128 stands for zero in the data rows.
Here are some points, each followed by its number:
[137  66 152  18 104 144 134 125 222  68 101 158 175 134 170  81  43  99
 101  98 128 167 124 106 144 126  76] 0
[138 164 125 149 125 120 134 138 137 119 111 112 114 116  80 165 144 108
 152 122 124 136 123 122 142 130 145] 1
[128  27 120 104 117 126 136 145 169 110 127 137 139 132 121 126  50 127
 131  93 115 158 126 102 152 124 130] 2
[127 223 192 177 136 161 136 131 119 205 165  97  76 128 108 110 184 128
 179 151 123 126 126 193 133 128 141] 3
[135 154 150 126 162 136 126 140  58 113 135 120 125 114 141 126 183 150
 117 122 122 132 149 148 129 128 138] 4
[151 131 125  57 144  99 161 127 134   1 115 166 156 136 230  97  80  93
  59 133 181 117 137 144 112 119  94] 5
[126 166 126 184  88 150 105 121 136 184 154 123 124 137 122  92 129 132
 186 149 136 122 116 173 117 134 125] 6
[108 140 211 132 131 135 123 119 189 224 155  51  82 124  81 118 159 196
 217 128 137 127 142 136 124 130 136] 7
[135 151 153 122 139 140 137 128  75 126 133  89 132 131 151 159 174 113
 119 123 136 136 109 129 145 130 112] 8
[134 126 154 114 139 132 119 184 168 144 126 105 118 125  77 162 131 116
 142 121  50 142 134 135 140 131 165] 9
[134 200 146 155 107 117 143 124 116 161 173  98 106 142 117 132 167 133
 130 163 126 106 127 182  99 133 153] 10
[123  18 141  69 128 124 130 151 160 100  90 147 186 136 151 130  90 146
  44 117 133 116 130 122 115 132  98] 11
[127 148 145 166 131 131 107 139 120 141 167  90  96 109 134 114 163 126
 124 142 130 140 144 186 135 137 157] 12
[129 132 147 127 150 121 127 132  72 136 131 118 121 110 147 116 144 130
 112 115 141 136 133 123 134 137 135] 13
[124 169 117 198 136 128 110 144  89 192 191 126  92 118 116 122 203 155
 130 178 100  94 132 218 103 128 174] 14
[126 128 140 129 162 132 126 133  30 124 124 122 123 116 125 133 146 119
 113 123 128 141 129 124 141 126 109] 15
[119 133  99 142 143 103 127 127 120 131 129 146 118 115 106  92 112 141
 133 124 147 124 146 127 130 132 135] 16
[132 210 131 126 122 124 126  92 141 144 119 130 128 135 129  87 116 129
 192 135 135 117 124 137 121 111 127] 17
[129 212 129 181 121 121 132 126 144 216 127 104 132 151  64 222 218 201
 145 144 144  56 108 156 111 132 124] 18
[135 174 115 170 159 140 135 127 144 158 137 133  75 120  85 203 201 155
 137 155 113  84 144 141 125 121 168] 19
[136 161 144 171 138 128 127 128  97 142 176 122 110 133 139 123 139 127
 134 147 140 124 137 198 122 135 148] 20
[131 152  89 156 140 139 106 111 114 134 143  94 122 125 132 141 168 119
 167 130 109 143 126 147 146 120 141] 21
[131 184 132 193 140 122 128 135  91 197 181 129  91 132 120 131 202 147
 133 183 100  89 130 215  98 121 179] 22
[126 102 119 113 132 133 143 113  72  74  61 156 200 143 185 131 121 126
  35 134 139 120 125 132  86 126  68] 23
[128 208 103 150 139 109 134 121 156 171 131 128 123 145  72 171 162 166
 168 150 137  68 118 147 120 124 121] 24
[121  75  72 138 157 152 147 121  35  49 116 186 134 111 188  94 106 100
  75 129 127 146 158  80 127 128 112] 25
[138 126 121 120 131  98 134 118 167 116 102 134 124 116 131 113 129 122
 114 122 175 137 151 134 129 124 128] 26
[123 234 130 168 124 128 130 109 100 175 193 125  61 142 120 135 179 136
 217 150 138 117 124 139 121 128 144] 27
[133 125 130 117 125 124 118 137  60 118 123 130 142 127 137 143 142 113
 103 118 122 135 128 128 110 129 117] 28
[137 126 144 118 130 142 123 133 140 140 116 112 146 142 141 227 169 140
 116 132 112 112 111 135 139 133 120] 29
[130 205 126 168 160 129 124 129  91 144 150 108  90 136  80 157 162 146
 171 134  85 131 112 144 139 103 159] 30
[121 140 166 121 163 114 110 123  43 117 127 123 135 128 133 140 109 111
 115 110 142 141 115 113 135 129 119] 31
[123 182 115 178 176 136 139 138 101 125 137 121  76 123  85 153 195 157
 136 138  60 101 141 187 129 124 172] 32
[135 129 129 135 164 126 122 146  85 117 140 126 130 134 129 157 134 124
 119 133  73 128 127 149 129 125 125] 33
[122 122 124 125 138 140 112  78  95 110 141 106 132 128 169 156 139 118
 132 124 158 147 128 130 143 120 108] 34
[126 136 212 122 110 135 111 127 187 187 135  66 115 130 101 163 132 152
 185 119 125 137 119 116 137 122 128] 35
[129 132 119 117 118 131 143  83  85  88 101 129 185 131 194 130 142 128
  75 131 172 107 131 120 106 124  78] 36
[130 116  57 136 130 131 124 124 103 104 124 145 137 132 129 133 124 132
 122 135 102 129 126 133 128 134 128] 37
[131 166 110 135 136 117 140 112 162 111 135 146 145 161 127 151 130 129
 132 139 138 111 100 136 131 121 116] 38
[135 114 120 163 100 141 138 133 132 153 120 119 119 120 119 111 137 138
 117 136 122 123 158 144 122 125 129] 39
[135 148 136 124 125 140 146 136 119 131  81 126 177 125 121 139 156 119
  87 114 131 133 123 115 136 133  78] 40
[133 142 115 200  96 131 133 119 143 197 138 131 129 138  85 127 122 157
 146 142 139  92 130 140 101 129 148] 41
Which two points above are nearest to each new point by angle, seen from the average point of the numbered points? Their numbers follow each, nearest first.
[128 132 121 167  80 125 129 116 151 160 139 135 138 147 122 142 108 144
 123 141 137 103 121 137 105 130 131] : 41 39
[131 165 116 149 117 123 137 137  98 154 123 137 118 127  74 142 146 126
 140 127 124 111 115  67 124 131 120] : 1 24
[133 123 128 168 102 119 112 120 161 153 146 138 129 133 135 129 109 135
 129 125 150 126 128 119 129 137 137] : 41 2
[131 136 114  92 144 102 148 116 123  64 123 135 130 134 185 100 115 122
 108 134 173 112 127 118 112 109 109] : 5 36
[128 140 180 112 122 125 129 135 170 140 112  54 124 128 119 132 125 119
 135 118 126 130 125 117 127 129 132] : 35 7
[ 96 141 118 138 137 116 107 131 134 220 194  94  38 121  40 114 145 166
 219 139 123 110 138 124 123 134 183] : 7 27
[125 225 204 125 130 146 137 104  91 152 116  94 111 128 130 122 183 166
 137 130 131 121 131 159 119 126 123] : 3 10
[127 182 132 168  95 153 114 112 119 180 148 127 130 129 124 108 146 115
 183 141 121 135 117 159 125 121 121] : 6 3
[124 164 132 135 126 126 132  65 122 129 127 106 134 144 138 127 147 148
 128 133 162 105 129 142  98 122 126] : 36 17
[118 148  74 138 140  93 132  81 122 129 132 135 124 119 133  87 121 138
 151 127 165 130 140 125 119 108 136] : 16 26
[122 116 131 134 136 136 126 119  81 112 133 156 145 127 165 107 117 121
  75 125 130 131 125 131 132 125 126] : 25 23
[138  67 142  49 130  75 131 148 213 105 117 128 124 115 124  80  73 112
 117 118 154 149 139 122 137 142 132] : 0 26
[134 111 103 117 124 132 127 150 126 105  96 145 147 125 130 184 133 119
  89 124  99 136 131 136 135 136 128] : 11 37
[135 207 172 136 124 144 144  89 148 189 135 112 140 151 108 142 169 174
 147 132 129  88 119 139 102 137 128] : 18 24
[116 125 130 155 147 118 127 134  92 139 140 127 111  96 116  81 147 130
 136 129 126 142 145 159 134 137 137] : 16 12
[133 186 162 165 120 159 139 137 101 178 150 142  95 106 105  91 173 131
 143 143 108 128 130 163 140 126 139] : 3 22
[121 141 128 122 124 116 126 115  93 103 129 156 130 144 160 106  90 108
 136 131 140 113 119  81 112 125 118] : 25 5
[131 170 153 115 147 132 133 137  78 125 123 116  89 126 125 136 123 120
 136 123 132 139 128 123 137 127 125] : 31 15
[112 182  91 156 156 114 122 108  78 145 160 110  71 117 118 111 170 135
 179 147 133 125 134 122 130 126 150] : 27 30
[118  68 123 119 146 135 139 140 139 129 122 126 119 126 130  99 108 136
 131 142 144 143 145 104 136 133 130] : 2 11
[114  58 108 141 129 141  93 132 213 122 150  84 116 120 131 110 118 143
 150 138 139 142 133 151 142 139 156] : 2 0
[124 118 165 138 115 167 117 127 114 111 124 137 137 123 176  79 101  97
  99 122 127 148 121 131 150 128 126] : 0 25
[130 114  70  91 145  93 131 114 122  39  95 167 171 118 211  59  79  85
  95 126 188 141 142 133 126 131  85] : 5 25
[124 230 186 160 140 153 121 115  99 181 166  67  80 131 113 121 220 192
 176 152 139 107 140 196 124 133 127] : 3 27
[128 140 143 196 121 155 101 115 131 191 164 128 132 131 140  63 139 131
 174 150 132 142 128 195 121 136 128] : 6 20
[132 125 125 122 177 122 126 134  47  70 123 157 127 128 156 139 111 114
  82 122 129 133 122  99 133 131 128] : 25 31
[124 138 120 127 130  97 122 125 188 136 138 128 140 144 107 154 134 120
 177 146 130 131 100 134 162 120 114] : 38 35
[127  89 110 109 123 116 115 138 184 123 123 110 120 111 115 115 131 124
 165 136 131 144 154 147 164 137 135] : 2 26
[131  86 122  99 127  97 124 132 171 133 139 120 122 128 125 123  99 120
 140 135 120 149 125 139 165 127 129] : 2 0
[124 130 136 117 169 133 154 132  51  86  91 120 156 126 163 144 132 113
  44 121 127 142 120 126 134 123  89] : 23 28
[121 113 135 135 153 101 116 138 223 186 152 118  99 139  75 118 140 174
 190 159 117 119 136 181 114 131 143] : 7 35
[135 138 177  76 117 131 131 132 169 130 113 116 130 137 121 144 109 119
 121 127 121 135 116  78 120 119 118] : 0 35
[125  17 123  99 126 130 120 129 207  97 135 135 123 122 127 113  62 114
 132  94 133 171 111 113 148 132 128] : 2 0
[129 156 107 157 144 134  93 107 117 124 146  90 114 117 140 113 150 125
 160 115 121 147 147 140 134 131 143] : 21 12
[126 155 123 162 137 127 131 119 153 123 141 112 124 114 114 138 132 146
 138 118 133 118 148 128 108 135 156] : 41 1
[126 209 120 150 116 123 123  65 101 162 142  73 130 140 128 145 195 151
 163 142 142 108 112 151 111 121 128] : 27 18
[144 140 136 117 130 129 133 146 110  61 120 116 121 125 133 129 138 115
 121 118 126 133 131 131 130 138 123] : 5 25
[130 126 207  94  97 121 135 139 174 122 119 118 119 115 120 112 124 130
 124 119 131 125 139 113 117 130 117] : 0 35
[123 153  70 139 173 101 136 132 107 134 103 136 113 111 114  91 155 132
 152 147 134 130 155 155 130 119 132] : 16 37
[ 93 122 146 143 159 125  87 128 140 212 213  87  50 124  61 131 145 158
 219 128 112 139 132 142 141 132 178] : 7 27
[133 134  75 136 122 133 113 133  99 135 119 114 134 125 131 147 126 123
 126 116  88 136 130 116 126 130 127] : 37 28
[127 131 127 122 119 131 144 126 121 125 142 130 129 128 137 138 122 130
 128 118 130 127 124  64 130 138 129] : 2 0
[124 151 137 157 111 128  97 165 186 235 180  99 100 142  62 152 163 149
 179 160  91 110 105 166 116 117 182] : 7 41
[133 136  97 122 126 115 130 132  80  76 123 126 122 123 175 121 126  89
 120 121 154 123 129  96 126 135 128] : 25 5
[134 156 131 151 165 127 127 140 123 148 128 127 103 124 101 177 170 127
 118 122 115 106 132 136 130 127 149] : 19 32
[126 128 115 124 129 112 121 107 153 128 116 125 133 121 137 134 137 127
 117 121 165 141 137 122 137 123 121] : 26 0
[131 171  99 116 112 122 131 104 103 125 143 122 115 124 122  96 136 125
 166 131 123 124 122 131 131 123 129] : 17 27
[138 113 131 144 148 127 136 147 119 133 117 134 112 106 113 143 172 154
 115 116 131 103 156 142 131 157 135] : 19 4
[125 234 131 145 211 120 143 130  64 175 161 122  78 119  86 117 202 150
 185 166 106 139 151 173 146  86 130] : 30 27
[121  47 127  93 133 123 109 161 106 140 137 125 123 121 116 124  89 110
 140 114 121 173 125  51 157 135 127] : 2 0
[135 145 110 124 118  98 134 114 160 130 129 117 122 123 120 121 139 132
 137 134 172 117 134 136 124 139 132] : 26 16
[133 128 126  72 131 136 172 122  96  89 108 155 133 125 166  66 108 119
 119 132 130 131 136 124 130 116  92] : 5 0
[128  13 110  64 134 106 125 140 149  90 150 144 118 117 160 103  71  97
  97 115 131 158 133  56 126 136 140] : 2 0
[124 169 121 128 184 122 127 117  58 130 142 130  99 140 126 117 112 145
 130 133 142 109 124 129 104 129 132] : 31 15
[125 110  81 131 133 127 112 128  77  79 122 116 129 119 185 133 133  86
 123 123 141 150 133  92 153 123 131] : 25 34
[129  73  56 111 123 125 121 136  76  55 115 199 157 142 195 132  96 105
  41 144 137 112 126 100 106 133 124] : 25 23
[122 128 173 130 128 164 124 109 142 110 133 134 132 135 162  90 122 136
 116 128 138 121 130 151 125 119 127] : 0 5
[134 129 129 118 129  87 117 132 217 155 131  92  96 119 109 129 134 120
 195 126 124 139 134 122 141 119 126] : 35 7
[133 166 131 137 142 135 130 140 116 130 127 128 124 113 128  83 145 127
 126 126 125 139 134 138 146 113 125] : 16 17
[130 130 127 148  80 148 121 126 128 148 113 133 122 120 125  78 133 127
 134 123 120 129 132 134 124 121 126] : 39 6
[128 235 113 155 138 108 107 124 111 151 187  92  49 139 131 132 189 130
 194 157 138 105 133 135 105 137 175] : 27 10
[128 142 166  84 120 130 136 119 239 127 128 127 135 148 140 103 110 134
 168 136 132 117 119 146 121 121 120] : 0 35
[120 120 133 141 148 131 135 131 111 142  94 124 155 114 120 164 140 131
  95 121 128 125 126 119 145 150 109] : 40 11
[149  95 112 139 145 121 151 154  87  56 117 174 135 133 144 121 132 133
  50 139  98 113 138 133 115 129 135] : 25 23
[128 114 128 117  91 129  99 190 168 190 153 113 115 117  82 149 135 119
 149 138  96 129 120 150 132 130 165] : 9 35
[131 117 106 141 104 149 120 138 107  89 123 146 150 113 150 109 107 105
 130 104 122 145 120 116 145 130 117] : 25 0
[130 104 132 119  75 122 142 128 125 136 114 165 172 136 128 132  83 128
  93 136 129 115 128 128 116 137 129] : 11 0
[137 132 129 125 142 169 120 135 108 108 119 120 122 111 135 130 133 113
 127 120 103 152 138 129 147 126 134] : 25 15
[133  65 135 113 142 125 127 188 129 133 138 135 126 117 130 127 137 132
 130 128 117 128 135 115 131 138 128] : 2 11
[125  94  80 107 126 137 127 114 109  41 120 136 146 142 218 137 103  81
  81 153 169 128 127  95 119 125 111] : 5 25
[118 113 126 138 151 143 116 112  83 119 130 129 152 140 148 122 132 138
 108 132 138 134 134 143  96 126 109] : 23 36
